In the data rows, 128 means zero.
Here are some points:
array([151, 127, 125, 143, 111, 128, 128, 121, 136, 100, 128, 121])
array([109, 167, 122, 104, 193, 196, 136,  89,  47,  90, 164, 101])
array([ 94, 196, 124, 137, 190, 164, 127, 140,  39, 113, 181, 151])
array([125, 156, 112, 125, 147, 181, 118, 131,  92, 110, 159, 127])
array([126, 213, 121, 180, 174, 143,  89, 150, 106,  57, 221, 143])
array([129, 193, 110, 133, 198, 164,  97, 136,  75, 111, 141, 130])
array([136, 116, 136, 137, 111, 114, 131, 138, 161, 136, 131, 136])
array([131, 135, 139, 140, 121, 136, 131, 122, 107, 129, 150, 153])
array([141, 139, 113, 113, 109, 117, 140, 118, 137, 111, 120, 112])
array([139, 132, 111, 149, 127, 118, 123, 142, 141, 125, 139, 131])
array([117, 181, 113, 129, 204, 174, 112, 124,  65,  79, 159, 105])
array([140,  89, 157, 131,  86,  59, 111, 153, 218, 153, 119, 163])
array([ 94, 192, 145, 127, 167, 144, 118, 143, 106,  79, 195, 140])
array([184,   0, 158,  77,  49,  78, 112, 118, 220, 255,  22, 169])
array([129, 165,  94, 147, 133, 144, 124, 152, 127,  96, 155, 117])
array([141, 109, 122, 120, 155, 163, 140, 152,  90, 122, 138, 106])
array([128,  93, 108, 111, 106, 122, 148, 109, 160, 150,  70, 115])
array([139,  63, 132, 128,  45,  53, 131, 129, 227, 161,  76, 141])
array([ 96, 210, 112, 151, 213, 177, 133, 142,  54,  78, 172, 117])
array([154,  70, 146, 117, 128, 110, 115, 138, 150, 185, 113, 143])
Then 21 other points, each followed by its number:
array([117, 143, 125, 143, 139, 130, 129, 130,  95, 144, 121, 132]) 0
array([140,  85, 124, 129,  90, 110, 142, 118, 177, 135, 109, 104]) 1
array([131,  71, 118, 131,  27,  31, 148, 120, 225, 171,  76, 165]) 2
array([116, 190, 130, 133, 181, 167, 137, 128,  30,  82, 171, 124]) 3
array([113, 110, 158, 109, 106,  98, 118, 128, 166, 147, 100, 146]) 4
array([128, 154, 160, 132, 121,  89, 135, 147, 148, 120, 145, 143]) 5
array([127,  45, 116, 119,  68,  78, 130, 125, 211, 197,  93, 140]) 6
array([127, 181, 121, 141, 195, 181, 126, 150,  45,  88, 160, 111]) 7
array([120, 201, 119, 143, 158, 196, 125, 139,  55,  51, 180, 103]) 8
array([153,  38, 137, 143,  38,  31, 138, 124, 252, 182,  42, 148]) 9
array([107, 234, 139, 140, 228, 152, 111, 158,  44, 100, 170, 164]) 10
array([119, 177, 118, 134, 199, 226, 135, 109,   6,  78, 162,  92]) 11
array([142,  91, 152, 143,  98,  91, 141, 123, 177, 115, 128,  98]) 12
array([106, 255,  96, 160, 198, 185, 144, 163,  15,  30, 194, 108]) 13
array([111, 178, 130, 133, 170, 146, 129, 126,  96,  92, 149, 112]) 14
array([124, 188, 102, 155, 137, 139, 136, 145,  95,  84, 154, 115]) 15
array([ 81, 222, 125, 142, 205, 165, 123, 137,  64,  59, 197, 117]) 16
array([112, 187, 123, 129, 191, 174, 135, 120,  37,  80, 186, 114]) 17
array([114,  43, 136, 108,  48,  80, 137, 115, 235, 187,  74, 130]) 18
array([126, 111, 147, 118, 128, 134, 137, 118, 153, 129, 147, 115]) 19
array([108, 169, 148, 128, 138, 127, 130, 139, 121, 109, 160, 153]) 20
Which of these numbered points is nearest to each point below, ignoring the direction in which the first points spread most? Its number follows each.
array([132, 127, 128, 119, 101, 107, 128, 120, 163, 121, 128, 129]) > 16
array([122, 109, 123, 115, 134, 175, 148,  98,  69, 120, 123,  98]) > 11
array([140,  10, 163,  94,  56,  89, 128, 112, 215, 193,  85, 112]) > 19
array([117, 237, 110, 146, 220, 194, 109, 175,  20,  63, 179, 131]) > 7
array([101,  69, 103, 124,  76, 140, 130,  98, 157, 133, 104, 111]) > 18
array([144, 145, 124, 159, 127,  97, 118, 137, 159,  99, 121, 137]) > 9
array([101, 151, 111, 129, 106,  96, 139, 126, 116, 129, 127, 144]) > 2
array([135,  62, 134, 121,  83, 127, 130, 100, 178, 138, 115,  91]) > 1
array([115, 112, 124, 138, 119, 119, 136, 128, 145, 139, 104, 131]) > 14
array([141, 140, 110, 135, 154, 140, 127, 136,  94, 139,  90, 129]) > 7
array([ 99, 192, 142, 108, 183, 156, 111, 149,  80,  97, 151, 140]) > 4
